In the rows, 128 means zero.
which system made each run
seq 1, Govuz (8 x 26)
[[138  94 148  95 114 174  76 139 114  98 154 114 117 119 120 144 126 100
  194 189 125  91 121 172 168 121]
 [157 141 103  91 163 149 165  86 174 100 127 141 136  82 195 162 143 170
  111 132 100 165 111 120 133 127]
 [165 141  80 178 109 120 121 109 136 159  64 129 108 115  81 159  87  97
  155 148 122 111 161  94  96 129]
 [115  67 109 179 148 147 158 167 101 141 180 127 141  94 130  94 110 120
   85 111 146 143 148 132 188 125]
 [112 124 162 111 123 112 150  78 105 165 135 124  91 155 127 142 181  94
  105 160  97 167 145 128 109 175]
 [153  88 130 107 121 174  91 127 129  98 143 115 115 100 117 168 118  99
  199 174 137  94 132 173 158 109]
 [169 140 108 117 162 139 185  82 164 111 122 141 128  81 188 139 128 164
  100 133 104 175 123 112 141 123]
 [161 122  81 175  99 110 123 108 109 171  83 130 111 114  78 154  97  92
  152 168 116 112 171  91 111 132]]
seq 2, nav (8 x 26)
[[146  98  52 141 132 146 114 173 134 105 144 135 173  64 140 135  87 164
  142 123 130  98 125 110 172  91]
 [164 170 162 157 143 118 178  73 158 134  70 134  85 138 140 130 109 101
  108  98 147 157 145 112  81 133]
 [109  56 138 127 107 140  86 148  66 140 169 116 124 113 109 137 124  63
  143 172 120  96 152 126 171 139]
 [118 160 115 117 167 139 159 125 162 120 135 142 148 109 198 103 137 173
   62 110  94 168  95  93 147 153]
 [159 126 148 115 112 149 142  77 132 127 120 113  83 142  89 163 169 117
  195 190 137 146 148 197 113 124]
 [140  90  73 149 140 155 116 176 130 105 148 134 167  65 150 123  71 141
  128 112 136  99 127 107 181  93]
 [163 172 169 155 140 114 182  64 142 145  72 137  84 139 143 115 115  99
  100 121 129 167 146 103  91 147]
 [112  47 137 106 115 147  91 135  73 130 182 116 125 102 123 152 136  73
  148 174 118 101 149 140 174 133]]
seq 3, kivak (8 x 26)
[[135 184 142 113  98 145  81 148 142 108 103 118 127 172  91  95 138 165
  195 173 128 104  94 169 122 125]
 [120 139  53 145 131  97 145 145 158 133 105 133 161 107 127 159 115 167
  101  59 147 125 137  89  90 107]
 [ 94 135 217 120 121 127 101 143 112 108 124 117 106 176 130  97 116  68
  117  80 169  98 125 139 111 134]
 [ 79 130  78 134  99  89 111 169  91 168 154 123 165 158  80  97 172 177
  114 150 104 131 123 114 129 151]
 [108 110 148  49 141 117 137 110 148  77 159 120 139 122 184 181 164 139
  122  63 150 130 119 146 102 101]
 [129 180 151 126  93 133  87 162 134 108 102 119 132 181  76  77 129 167
  190 152 150 101 102 175 116 114]
 [102 144  62 134 128  81 132 158 144 131 113 134 175 116 137 143 118 167
   86  50 140 117 130  71  91 113]
 [ 83 127 213  97 110 119  87 146 108 103 137 111 110 182 123 118 135  71
  133  80 173  89 125 148 103 129]]
seq 4, Tede (8 x 26)
[[142 131  86  61 127 139  89 116 168  85 115 125 148  95 153 205 132 156
  175 131 116  99 108 129 111 105]
 [159 177 101 156 130 135 127 110 184 134  54 128 105 132 106 165  96 120
  151 104 147 114 139 113  74 126]
 [109 152 149 181 121 142 105 187 131 130 110 121 128 169  90  66  94 117
  130  90 173  98 120 141 128 128]
 [ 72 156 177 100 112  90 118 145 104 128 145 123 137 188 129  82 169 138
   95  99 134 130 110 127 106 150]
 [128 111 172  62  99 109 110  99 100  98 146 117 116 147 122 157 166 119
  180 146 142 116 135 170 108 105]
 [149 152 110  70 116 128  87 123 160  78 101 129 150 112 151 169 111 153
  177 123 127  91 103 120 109  95]
 [140 179 114 150 108 113 107 121 156 139  57 127 112 150  97 150  99 112
  151 108 141  99 135 100  71 130]
 [ 91 141 153 154 114 143  83 188 129 125 121 114 125 174  90  95 110 106
  137  88 170  87 117 145 119 134]]
seq 5, Zek (8 x 26)
[[103 107 156  89 138 162  81 131 139 111 136 118 112 118 164 173 123  64
  124 121 115  96 121 112 133 156]
 [124 126  95 134 112 168  95 151 134 145 137 115 121 136  83 134 151 145
  177 196 109 120 118 170 151 148]
 [112 126  90 124 153 136 174 119 172 134 141 119 122 127 131 165 177 170
  105  91 140 173 135 161 106 136]
 [164 146 150 179 148 148 169  97 140 144  97 131  93 120 134 102  99 100
  108 141 128 155 145 118 136 143]
 [116 109  82 140 127 109 124 144  97 152 144 139 160  97 147 116 116 130
   84 144  88 128 133  66 158 146]
 [109 106 156  81 141 161 100 107 142 114 143 118 107 119 169 180 144  81
  126 133 106 117 120 125 132 161]
 [144 132  85 141 122 174 108 138 148 141 125 122 120 116  97 137 136 149
  173 198 103 130 121 159 151 144]
 [107 135  79 132 153 133 163 124 172 149 129 121 125 124 134 171 165 158
   91  92 124 166 135 131 103 151]]
seq 6, Disu (8 x 26)
[[116  78 128 154 134 169  96 147 124 142 134 116 105 109 118 161  92  49
  129 122 140  93 151 118 146 146]
 [120 127  92 155 166 163 175 114 162 157 141 128 112 112 142 140 155 146
   82 131 107 183 132 136 142 169]
 [145  89 121 142 101  88 161 104  72 146 147 124 124 125  85 124 148 130
  151 158 143 145 172 150 129 100]
 [151 118 153 122 139 144 130 137 109  93 149 137 148  94 176  75  96 133
  118 152 118 124 109 112 187 111]
 [105 133  83 105 111  77 114 128 105 150 125 135 161 120 138 139 141 142
   96 132  87 123 127  60 115 145]
 [119  71 134 143 122 144  99 136  99 139 140 118 112 107 119 156 101  50
  131 133 138  93 159 113 143 133]
 [128 125  96 153 165 170 159 120 159 154 137 133 118 101 159 137 136 135
   86 145  93 172 124 116 156 170]
 [137  84  93 145 103  85 158 105  77 160 144 125 129 114  87 141 151 130
  136 151 132 146 175 131 124 111]]
seq 7, kivak (8 x 26)
[[ 96 143 163  88  79  49 116 104  88 136 116 116 122 192  86 138 176 118
  144 108 152 118 146 130  59 121]
 [ 82 104 114 117 126 119 130 195 111  99 191 120 178 136 122  83 153 194
  117  77 168 128 111 172 154  93]
 [105 194 161  40 101  94  71 126 142  86  96 133 156 163 168 129 140 156
  139 109 107  91  78  92  83 127]
 [ 98 116  85 135  88  96  96 179 124 123 126 105 150 158  50 153 136 152
  175  73 191  86 150 165  80  86]
 [ 54 173 151 113 145 135  99 198 164 107 137 123 158 177 159  82 137 153
   70  38 146 112  76 116 116 155]
 [ 79 159 146  77  71  42  95 122  96 140 112 113 137 206  78 142 186 140
  146  99 144 108 133 127  45 127]
 [ 64 109 120 108 126 110 126 204 124  90 191 116 180 153 115  96 163 197
  114  36 190 119 112 183 130  85]
 [ 84 214 171  40  95  80  61 149 141  83 101 129 167 195 155  99 152 170
  133  92 119  88  65  99  76 130]]
seq 8, Disu (8 x 26)
[[135 135 204  95 112 141  88 132 120  75 119 121 117 144 143 113  99  89
  167 115 165  83 117 149 128  98]
 [115 199 105 104 140 153 106 133 198 118  90 130 133 147 149 143 142 170
  122 123  99 133  81 114 101 161]
 [126 127 119 134 101 106 118 123 135 130  98 110 110 155  67 175 134 114
  176  92 182 101 161 159  66 102]
 [138 170 180 152 157 190 135 147 178 100 114 123 104 153 142  78 107 133
  130 107 158 135  96 175 143 135]
 [101 173 106  95 108  87 136 130 147 123 120 123 146 174 100 132 189 203
  141 104 139 144 113 157  72 122]
 [141 139 206  99 105 128  95 122 123  77 110 118 108 156 123 120 103  90
  181 104 181  85 127 164 106  86]
 [121 216 122 108 144 168 103 145 206 104  87 128 131 157 149 115 136 181
  131 117 113 128  69 131 106 154]
 [119 146 117 116  96  89 115 125 144 124  91 111 120 169  69 178 147 134
  176  74 183 104 150 160  46  97]]
seq 9, Govuz (8 x 26)
[[148 117 124 127  93  89 120 130  79 120 125 133 151 121 106 101 111 137
  155 146 140 107 144 117 136  86]
 [113 129 146 108 132 119 113 134 107 121 140 137 145 120 177 102 118 114
   90 127 102 123 111  80 150 145]
 [105 146 101 121 119 148  89 144 145 146 115 120 123 145 107 150 144 129
  139 155 104 115 116 126 120 167]
 [114 108 105 126 145 146 137 142 158 112 138 118 128 114 135 164 130 132
  127  78 161 125 132 151 121 116]
 [143 162 149 153 132 118 162 110 137 133 100 131 110 152 114  98 126 139
  121 113 148 150 136 139 106 125]
 [129 109 123 128  96  94 119 139  83 125 142 126 146 129 102 107 125 135
  146 140 141 111 142 128 136 101]
 [114 131 160  99 134 125 118 125 119 113 136 133 136 130 170 108 125 115
  100 121 110 123 111 100 140 143]
 [116 155 102 122 119 144  96 139 151 137 111 122 128 143 110 141 140 142
  153 155 108 116 113 130 119 152]]
seq 10, Tede (8 x 26)
[[118 144  91 177 118 143 130 169 122 163 138 123 137 158  67  73 155 180
  139 175 120 148 120 167 152 148]
 [101  82 146 106 142  91 173 117 105 113 169 125 139 111 169 145 147 119
   73  49 159 147 152 118 118 107]
 [172 147 173 111 129 165 122  89 127 115 117 131 100 120 149 110 127 113
  162 216  90 138 111 142 163 147]
 [133 105  34 142 108  85 131 153 108 138 133 134 179  91 107 145 119 178
  135 120 129 117 147  96 126  92]
 [123 115 162 143 157 159 136 103 145 140 111 127  86 116 166 156 102  46
   85 107 121 131 142  92 125 168]
 [121 135  91 169 123 162 121 168 127 154 149 120 136 142  77  84 148 175
  152 189 115 143 116 175 168 147]
 [109  93 120 111 146  87 182 113 120 122 158 130 145 104 170 152 148 133
   69  49 150 156 152 108 112 111]
 [174 135 177 132 135 171 131  90 122 121 117 131  89 120 142 103 115  95
  157 207 103 140 120 147 167 144]]
seq 11, Zek (8 x 26)
[[ 75 107 113  91 122 110  90 150 130 128 140 117 145 134 140 179 141 105
  106  71 132  94 130  96  99 141]
 [130 115 168 144 121 175 105 141 124 124 132 110  95 152  90 118 127  90
  174 159 153 111 132 189 144 133]
 [110 136  86 132 123 104 153 151 123 135 153 126 162 137 112  96 170 208
  116 126 129 160 121 153 133 116]
 [152 140 180 115 137 110 172  71 136 110 107 131 100 130 160 141 124 102
  113  92 150 149 144 124  95 115]
 [159 137 104 162 107 119 107 151  98 128 107 139 153 105 120  81  70 129
  143 166 116  98 129  85 160 111]
 [ 75 120 123  76 120 102  93 143 122 123 141 122 148 144 146 166 154 122
  107  84 124 105 120 102 100 143]
 [147 117 161 134 117 164 113 124 128 112 125 114  94 137  97 132 124  98
  185 156 157 111 138 186 136 116]
 [112 151  82 142 124 108 145 161 133 130 136 128 165 138 109  89 150 204
  116 114 134 146 113 137 129 117]]
seq 12, nav (8 x 26)
[[ 81  91 112 123 129 121 134 143  75 170 194 131 146 122 142  94 177 135
   67 178  66 161 124 105 182 182]
 [139 148 151  73 154 155 173  95 171  82 156 121 121 128 167 133 193 197
  141 128 136 182 102 204 131 114]
 [193 139  91 150 107 157 107 136 144 100  94 128 131 101  86 125  84 155
  221 180 147  98 131 164 145  78]
 [162 114  97 161 132  93 157 105 122 126  92 142 139  78 152 153  65  96
   96  72 146 114 166  54 108  94]
 [103 114 205 127 136 151 109 109 108 149 126 120  77 153 145 126 123  29
  100 138 117 119 135 112 131 184]
 [ 98 101  87 112 136 143 121 147 108 153 183 128 151 108 148 118 169 157
   99 188  66 154 111 117 180 172]
 [156 144 126 107 158 156 187  89 183  93 132 123 111 119 147 152 169 187
  144 118 148 180 121 196 116 107]
 [182 112 114 172 112 157 113 141 123 111 108 125 121 103  87 115  73 115
  195 167 158  94 145 154 157  85]]

runs to name
seq 13 (2 x 26)
[[141 159  49 141 121 151  78 147 187 132  67 124 135 117  99 197  93 135
  171 117 129  82 125 104  88 126]
 [ 92 104  93 196 132 116 144 149 133 181 112 117 107 142  80 155 118  82
   88  61 162 126 172 109  92 151]]
 : nav
seq 14 (2 x 26)
[[120 160 127 177 172 173 187 143 170 146 137 133 117 143 140  71 150 173
   76 120 126 192 107 161 155 162]
 [173 156 164 106 106  57 171  49  92 128  91 142 120 126 151 126 133 121
  124 146 117 152 153  82  87 109]]
 : kivak
seq 15 (2 x 26)
[[ 89 109  72 209 152 134 154 202 145 150 140 128 156 117 111  98  93 141
   60  28 170 127 139 113 142 125]
 [103 140 218 143 151 145 170  98 113 152 146 126  83 172 150  66 163  93
   68 142 114 185 122 145 145 188]]
 : Tede
seq 16 (2 x 26)
[[145 111  46 192 139 132 181 156 149 138 136 124 147 101  84 132 126 191
  135  92 174 155 159 171 131  85]
 [115 133 207 149 119  82 171 135  74 120 147 134 133 166 133  28 126 126
   82  87 166 149 135 129 135 111]]
 : Disu
seq 17 (2 x 26)
[[138 145 116 129 132  97 181 122 140 107 131 129 145 131 127 106 147 195
  120  86 165 160 131 154 110  88]
 [162 139 195 124 120 107 143  92  94 104 106 138 112 124 157  92  93  91
  129 129 138 121 134 103 131 107]]
 : Tede
seq 18 (2 x 26)
[[139 135 104 143 179 160 187 100 188 126 116 133 111  96 171 163 129 137
   80  83 130 171 133 122 120 143]
 [155 124 102 195 103 113 148 116 110 171  95 120 101 140  49 127 118 110
  159 157 149 134 176 147 110 125]]
 : Govuz
seq 19 (2 x 26)
[[ 90 117  61 113 132 198  73 174 157 151 163 114 134 129 104 157 175 158
  155 203  75 124  96 164 166 186]
 [179  95 128 114 136  88 198  46 131 107 115 132 107  79 156 208 126 107
  132  79 168 154 185 126  85  72]]
 : Disu
seq 20 (2 x 26)
[[ 96 104 145 106 138 103 148 132 120 114 156 120 138 130 154 137 148 126
   91  58 158 135 138 129 110 117]
 [114 142 174 109 116 137 102 116 114 137 125 121 102 165 124 109 148 100
  138 171 105 127 115 135 131 165]]
 : Disu
seq 21 (2 x 26)
[[159 138 183 124 123 143 140  75 128 120 109 121  79 141 124 136 134  92
  165 164 135 141 141 162 115 130]
 [161 162  82 135 126 148 128 139 158 111 108 131 147 112 122 115 120 193
  167 161 118 131 106 147 143 107]]
 : Disu
seq 22 (2 x 26)
[[134 107 162 106  73  63 107 117  39 126 142 132 143 142 106  88 129 113
  153 178 121 104 146 107 141 104]
 [112 149 131  48 136 119 104 124 154  80 131 137 161 116 203 153 134 150
  110  92 107 111  89  91 117 123]]
 : nav
seq 23 (2 x 26)
[[125 132  46 208 137 151 158 169 158 165 122 122 133 130  65 119 131 176
  125 119 149 151 145 160 128 134]
 [130 107 168 168 122  92 175 131  91 121 141 123 122 143 104  82 117 116
  112  71 196 138 164 151 119  86]]
 : nav
seq 24 (2 x 26)
[[133 129 157 137 189 221 124 125 200 110 113 124  88 100 191 159  88  66
   96  96 125 126 109 124 149 170]
 [137 171  75 198 115 128 160 153 135 173 115 129 135 159  55  60 157 211
  140 175 125 172 125 167 133 139]]
 : Tede
seq 25 (2 x 26)
[[ 95 177 122 131 135 144 115 163 169 128 112 124 134 163 122 109 138 158
  112  91 135 128  97 134 108 151]
 [109 147 136 117 105  69 138 117 117 137 107 126 130 165 106 131 150 134
  119  83 153 129 143 115  71 121]]
 : kivak
seq 26 (2 x 26)
[[129  63 142  82 113 119 136 141  87  73 202 112 153 112 123 135 157 159
  176 117 179 117 142 205 156  55]
 [150 231 184 100 119 117 135 117 164  78  83 133 131 178 138  61 135 198
  154 117 147 141  81 160  96 105]]
 : Zek
seq 27 (2 x 26)
[[ 97 107  86  89 110 123  77 152 135 121 138 113 148 125 111 189 146 131
  156 113 131  90 125 128 107 119]
 [119 136 150 145 135 169 127 146 163 122 123 110  97 159  95 134 140 122
  158 111 172 126 126 194 115 131]]
 : Zek
seq 28 (2 x 26)
[[ 86 129  95 150 148 136 109 181 157 132 119 128 148 118 146 137  91 113
   73  41 140  99 120  80 120 143]
 [ 76 138 182 109 106 114  94 128 105 151 127 111  98 194  95 130 165  77
  125 126 130 115 132 137  91 171]]
 : kivak
seq 29 (2 x 26)
[[115 127 126  82 117 154  60 155 132 101 135 125 147 120 148 140 117 122
  156 156 105  83  98 116 150 134]
 [117 136  70 130 125 148 106 139 173 138 105 114 122 130  93 192 141 138
  159 121 134 116 133 145  94 138]]
 : kivak
